In the data rows, 500 means zero.
Here are some points:
tensor([668, 513, 479, 450, 507, 462, 624, 342, 984, 444, 473, 432, 508, 412, 559, 116, 566, 582, 419, 416, 522, 481,
        517, 427, 632, 564, 485, 667, 479, 423, 551, 503, 568])
tensor([410, 573, 458, 547, 484, 732, 604, 486, 538, 593, 258, 350, 619, 521, 556, 437, 289, 497, 564, 393, 294, 492,
        434, 510, 564, 476, 820, 452, 577, 411, 419, 562, 456])
tensor([404, 086, 137, 592, 588, 345, 409, 766, 390, 355, 587, 354, 374, 000, 551, 525, 669, 469, 446, 385, 454, 685,
        858, 872, 276, 576, 731, 200, 139, 312, 366, 477, 492])
tensor([437, 407, 438, 509, 469, 481, 525, 602, 363, 395, 536, 723, 422, 347, 381, 471, 447, 354, 528, 523, 476, 713,
        402, 543, 270, 448, 425, 574, 530, 457, 491, 494, 541])
tensor([460, 752, 517, 779, 427, 428, 685, 597, 506, 706, 623, 570, 481, 577, 665, 999, 642, 371, 480, 414, 622, 237,
        425, 206, 468, 604, 361, 700, 504, 778, 464, 520, 574])
tensor([414, 575, 456, 477, 489, 567, 403, 512, 606, 458, 506, 819, 220, 571, 390, 564, 647, 458, 677, 464, 519, 740,
        492, 394, 492, 416, 292, 460, 556, 500, 455, 558, 361])
tensor([687, 501, 558, 561, 490, 656, 537, 451, 817, 431, 579, 210, 530, 695, 610, 391, 319, 502, 425, 454, 411, 244,
        404, 375, 307, 301, 521, 453, 436, 563, 599, 518, 395])
tensor([402, 318, 630, 495, 406, 704, 390, 368, 577, 453, 391, 383, 567, 450, 407, 261, 154, 487, 488, 378, 312, 510,
        580, 672, 545, 286, 601, 435, 493, 364, 416, 602, 492])
tensor([475, 397, 387, 481, 373, 724, 610, 443, 878, 648, 328, 245, 584, 400, 576, 334, 337, 389, 529, 318, 322, 416,
        564, 570, 649, 570, 402, 526, 374, 371, 486, 558, 626])
tensor([759, 622, 607, 697, 336, 440, 512, 539, 433, 735, 357, 736, 289, 630, 617, 808, 500, 387, 441, 587, 682, 350,
        396, 112, 413, 416, 408, 599, 613, 823, 656, 392, 663])
tensor([380, 358, 733, 412, 748, 528, 466, 562, 330, 387, 614, 771, 449, 575, 247, 439, 640, 688, 536, 568, 709, 713,
        530, 677, 230, 477, 286, 480, 559, 576, 353, 376, 299])
tensor([636, 240, 415, 509, 652, 370, 342, 736, 478, 462, 690, 553, 357, 255, 416, 431, 409, 507, 538, 409, 323, 769,
        999, 588, 430, 352, 620, 357, 378, 405, 715, 247, 821])
tensor([515, 675, 382, 502, 592, 548, 451, 545, 270, 253, 734, 771, 494, 481, 269, 523, 599, 409, 492, 702, 820, 624,
        336, 425, 144, 403, 361, 569, 646, 497, 541, 511, 440])
tensor([883, 581, 999, 813, 462, 396, 548, 363, 522, 585, 404, 623, 462, 634, 271, 831, 495, 602, 481, 539, 934, 273,
        190, 327, 710, 374, 207, 418, 523, 734, 468, 322, 588])
tensor([549, 797, 739, 712, 532, 598, 397, 602, 584, 530, 633, 850, 300, 385, 534, 775, 391, 389, 589, 513, 814, 558,
        409, 377, 365, 721, 239, 487, 625, 775, 693, 354, 829])
tensor([424, 626, 497, 622, 420, 746, 552, 422, 649, 549, 304, 257, 563, 698, 776, 512, 385, 277, 511, 332, 271, 441,
        493, 506, 653, 415, 549, 626, 498, 428, 476, 587, 538])
tensor([522, 191, 107, 428, 687, 320, 314, 719, 402, 400, 527, 356, 324, 200, 699, 586, 624, 374, 376, 505, 450, 567,
        833, 868, 547, 340, 568, 260, 324, 323, 610, 547, 568])
tensor([552, 459, 731, 399, 610, 381, 478, 589, 036, 475, 525, 925, 454, 315, 000, 248, 588, 929, 468, 667, 726, 989,
        590, 571, 171, 490, 309, 477, 782, 755, 356, 269, 200])
tensor([580, 415, 365, 383, 460, 499, 446, 295, 485, 441, 123, 278, 583, 652, 789, 223, 327, 690, 641, 337, 238, 506,
        504, 565, 586, 514, 775, 564, 389, 247, 439, 858, 341])
tensor([372, 654, 750, 240, 792, 370, 366, 426, 598, 487, 595, 770, 231, 832, 529, 627, 726, 554, 657, 584, 760, 600,
        296, 406, 502, 424, 533, 301, 444, 790, 553, 425, 413])
tensor([398, 451, 463, 478, 608, 392, 415, 580, 586, 449, 503, 550, 660, 608, 526, 447, 581, 540, 509, 585, 501, 416,
        410, 468, 605, 564, 527, 503, 375, 395, 580, 631, 384])
tensor([304, 405, 283, 537, 559, 560, 496, 593, 532, 550, 548, 646, 596, 641, 404, 563, 522, 524, 506, 574, 429, 268,
        557, 510, 696, 409, 562, 388, 444, 576, 526, 717, 485])
tensor([592, 597, 656, 484, 559, 479, 545, 541, 273, 303, 446, 805, 663, 550, 315, 501, 325, 649, 715, 561, 740, 658,
        406, 407, 432, 519, 416, 321, 575, 320, 446, 579, 113])
tensor([287, 611, 380, 178, 556, 610, 464, 613, 522, 508, 786, 482, 735, 332, 660, 505, 352, 447, 356, 583, 597, 521,
        637, 552, 593, 811, 562, 457, 698, 538, 771, 725, 641])
tensor([329, 546, 393, 430, 508, 552, 430, 451, 394, 745, 534, 310, 686, 677, 478, 678, 627, 646, 505, 635, 430, 401,
        385, 598, 679, 571, 570, 540, 511, 718, 253, 430, 232])
tensor([665, 644, 498, 385, 209, 536, 706, 368, 615, 563, 590, 354, 569, 587, 497, 368, 338, 655, 350, 389, 335, 329,
        407, 514, 439, 389, 479, 359, 578, 573, 247, 341, 505])
tensor([424, 505, 512, 469, 725, 330, 527, 605, 178, 511, 465, 642, 573, 465, 532, 443, 772, 452, 382, 622, 550, 370,
        478, 624, 549, 587, 515, 517, 426, 480, 441, 575, 486])
tensor([935, 617, 603, 867, 575, 180, 356, 583, 334, 560, 628, 691, 485, 535, 381, 772, 569, 712, 462, 735, 882, 498,
        417, 473, 562, 435, 366, 329, 571, 646, 552, 118, 756])
tensor([884, 431, 464, 318, 444, 515, 666, 422, 799, 685, 540, 513, 841, 485, 526, 063, 071, 710, 366, 535, 206, 440,
        403, 291, 651, 654, 629, 520, 622, 438, 439, 394, 481])
tensor([457, 605, 540, 390, 421, 524, 461, 506, 434, 550, 605, 747, 359, 702, 403, 373, 566, 411, 571, 564, 509, 736,
        307, 454, 545, 497, 402, 478, 606, 513, 385, 628, 494])
tensor([415, 348, 289, 478, 458, 580, 423, 672, 310, 499, 427, 459, 525, 537, 362, 698, 605, 609, 368, 711, 606, 464,
        596, 555, 489, 389, 745, 438, 324, 559, 552, 497, 239])
11 more points follow, each with its number after it:
tensor([501, 581, 462, 422, 469, 383, 644, 593, 368, 398, 559, 295, 582, 526, 540, 522, 444, 399, 437, 567, 435, 256,
        416, 562, 647, 558, 794, 416, 226, 342, 816, 604, 549]) 0
tensor([583, 639, 545, 637, 495, 401, 586, 767, 485, 488, 607, 644, 366, 568, 601, 555, 534, 465, 447, 301, 725, 424,
        484, 505, 287, 563, 327, 689, 581, 624, 637, 524, 807]) 1
tensor([577, 654, 537, 503, 370, 605, 557, 288, 550, 459, 448, 235, 524, 656, 630, 447, 329, 536, 665, 414, 383, 505,
        381, 650, 474, 377, 471, 581, 604, 528, 470, 538, 388]) 2
tensor([678, 582, 595, 619, 328, 433, 610, 664, 346, 636, 734, 745, 416, 269, 305, 755, 525, 589, 350, 659, 632, 429,
        410, 313, 356, 554, 391, 517, 564, 811, 538, 265, 813]) 3
tensor([353, 336, 231, 341, 575, 315, 308, 673, 283, 447, 708, 806, 296, 455, 320, 487, 649, 529, 468, 424, 316, 621,
        773, 641, 564, 400, 494, 447, 633, 416, 427, 495, 426]) 4
tensor([574, 356, 575, 516, 582, 442, 503, 590, 354, 417, 584, 696, 529, 278, 223, 436, 422, 586, 495, 716, 612, 564,
        350, 309, 314, 542, 427, 487, 458, 384, 423, 329, 443]) 5
tensor([327, 446, 466, 387, 340, 687, 575, 457, 663, 348, 064, 203, 571, 677, 858, 401, 438, 382, 556, 286, 315, 543,
        375, 514, 650, 582, 636, 581, 375, 431, 599, 788, 504]) 6
tensor([619, 439, 545, 430, 392, 622, 594, 252, 760, 610, 326, 463, 170, 428, 546, 315, 360, 528, 417, 281, 138, 383,
        814, 571, 405, 386, 588, 564, 478, 595, 260, 100, 548]) 7
tensor([525, 690, 412, 523, 569, 577, 500, 436, 672, 432, 586, 445, 968, 699, 467, 306, 388, 750, 291, 687, 684, 176,
        283, 377, 543, 516, 507, 565, 653, 360, 793, 892, 204]) 8
tensor([631, 678, 467, 452, 944, 219, 277, 464, 165, 000, 536, 522, 702, 370, 346, 146, 800, 652, 573, 163, 679, 875,
        515, 957, 404, 259, 213, 350, 767, 219, 167, 265, 427]) 9
tensor([270, 563, 516, 740, 557, 662, 335, 266, 533, 365, 507, 258, 620, 653, 654, 370, 200, 467, 541, 619, 297, 322,
        414, 508, 590, 657, 663, 431, 492, 000, 999, 978, 462]) 10
Which three of these numbered points are nearest to each point below by angle, seen from the average point of the first points? Their numbers follow each, nearest first.
tensor([635, 466, 613, 547, 531, 473, 616, 627, 570, 700, 822, 740, 374, 452, 269, 865, 505, 710, 488, 620, 725, 403,
        434, 252, 343, 527, 446, 460, 521, 815, 586, 259, 627]) > 3 1 5
tensor([662, 635, 579, 290, 483, 653, 642, 307, 567, 497, 417, 000, 624, 799, 791, 516, 481, 363, 458, 385, 521, 611,
        363, 652, 611, 447, 504, 721, 578, 695, 455, 481, 461]) > 2 6 7
tensor([455, 294, 499, 505, 308, 542, 542, 216, 411, 379, 326, 379, 834, 565, 423, 411, 393, 535, 326, 614, 339, 523,
        665, 461, 544, 326, 631, 256, 404, 372, 453, 687, 201]) > 10 6 8
tensor([358, 361, 537, 498, 577, 275, 401, 607, 175, 318, 333, 441, 572, 476, 404, 408, 771, 506, 400, 444, 625, 439,
        624, 910, 724, 541, 390, 507, 454, 350, 311, 514, 428]) > 9 4 0
tensor([471, 471, 478, 725, 420, 712, 478, 603, 534, 793, 548, 497, 484, 579, 567, 902, 705, 328, 490, 414, 670, 336,
        535, 186, 455, 693, 494, 610, 607, 623, 487, 580, 588]) > 1 3 6
tensor([495, 508, 547, 483, 409, 751, 461, 297, 715, 735, 013, 205, 688, 512, 826, 339, 308, 495, 524, 371, 109, 421,
        439, 421, 568, 604, 742, 592, 494, 339, 592, 592, 539]) > 6 2 10
Now 11 new points, numbered from 0 again:
tensor([381, 723, 517, 582, 502, 640, 469, 278, 583, 531, 299, 106, 597, 732, 656, 597, 410, 541, 612, 432, 420, 370,
        506, 652, 678, 379, 687, 585, 404, 427, 474, 519, 358]) 0
tensor([284, 466, 460, 463, 733, 269, 382, 489, 145, 295, 543, 608, 575, 430, 583, 559, 741, 503, 481, 435, 551, 608,
        634, 689, 564, 520, 673, 576, 519, 463, 533, 536, 450]) 1
tensor([501, 809, 456, 476, 654, 312, 151, 591, 373, 471, 511, 716, 282, 555, 205, 535, 543, 491, 570, 936, 457, 859,
        588, 512, 211, 478, 220, 652, 768, 564, 398, 456, 000]) 2
tensor([345, 556, 412, 520, 423, 663, 396, 651, 285, 467, 620, 651, 402, 319, 506, 467, 552, 175, 484, 371, 598, 697,
        467, 517, 121, 505, 322, 529, 518, 469, 465, 376, 610]) 3
tensor([438, 339, 490, 356, 408, 520, 628, 500, 514, 515, 454, 440, 543, 531, 530, 417, 507, 657, 490, 393, 274, 539,
        488, 594, 701, 395, 374, 611, 589, 510, 480, 583, 487]) 4
tensor([214, 515, 455, 411, 709, 584, 597, 207, 551, 334, 354, 337, 599, 454, 683, 161, 156, 466, 711, 422, 290, 608,
        638, 599, 491, 776, 760, 718, 525, 392, 334, 626, 524]) 5
tensor([650, 508, 392, 300, 587, 659, 778, 304, 747, 648, 389, 393, 779, 339, 401, 101, 259, 775, 607, 599, 438, 580,
        386, 239, 637, 537, 697, 432, 726, 457, 273, 403, 440]) 6
tensor([381, 482, 327, 440, 282, 621, 679, 323, 849, 654, 356, 301, 348, 643, 561, 588, 335, 570, 537, 356, 080, 491,
        613, 537, 689, 424, 369, 880, 627, 590, 490, 616, 427]) 7
tensor([555, 711, 574, 645, 425, 666, 414, 360, 417, 580, 545, 325, 484, 584, 564, 437, 251, 592, 513, 581, 323, 435,
        441, 613, 577, 319, 586, 420, 569, 440, 454, 538, 440]) 8
tensor([526, 265, 242, 697, 457, 513, 276, 543, 447, 501, 583, 534, 244, 292, 450, 511, 540, 241, 471, 638, 247, 481,
        789, 582, 437, 419, 598, 315, 308, 269, 634, 725, 734]) 9
tensor([530, 623, 608, 322, 607, 722, 575, 323, 510, 370, 342, 225, 433, 598, 782, 267, 271, 624, 442, 430, 253, 360,
        532, 658, 197, 422, 664, 638, 441, 417, 269, 582, 226]) 10
Which three of these numbered points are nearest to each point below by angle, seen from the average point of the first points? Their numbers follow each, nearest first.
tensor([184, 396, 580, 393, 645, 145, 509, 518, 038, 300, 382, 591, 396, 285, 600, 440, 644, 406, 463, 491, 325, 557,
        648, 771, 450, 453, 781, 522, 391, 423, 347, 419, 567]) > 1 5 9
tensor([399, 653, 559, 475, 612, 535, 408, 487, 332, 472, 473, 593, 624, 323, 383, 517, 369, 720, 699, 654, 650, 705,
        654, 503, 060, 709, 355, 716, 846, 217, 416, 546, 000]) > 2 5 10
tensor([437, 406, 421, 426, 458, 557, 549, 643, 616, 463, 448, 259, 614, 667, 675, 704, 590, 464, 439, 475, 468, 165,
        566, 544, 576, 418, 710, 430, 295, 525, 523, 547, 437]) > 0 10 7
tensor([687, 432, 478, 505, 622, 428, 565, 401, 284, 306, 534, 425, 499, 485, 398, 304, 402, 539, 646, 556, 653, 769,
        402, 241, 476, 461, 487, 487, 436, 521, 443, 477, 479]) > 6 5 2
tensor([567, 640, 531, 554, 573, 556, 514, 373, 500, 365, 581, 467, 497, 425, 576, 415, 675, 127, 618, 436, 737, 634,
        322, 581, 478, 501, 295, 521, 480, 575, 496, 297, 802]) > 3 1 5
tensor([498, 580, 588, 638, 480, 556, 543, 429, 740, 743, 410, 544, 521, 602, 539, 442, 336, 600, 590, 719, 382, 344,
        443, 415, 509, 592, 608, 556, 485, 494, 379, 548, 306]) > 6 8 0
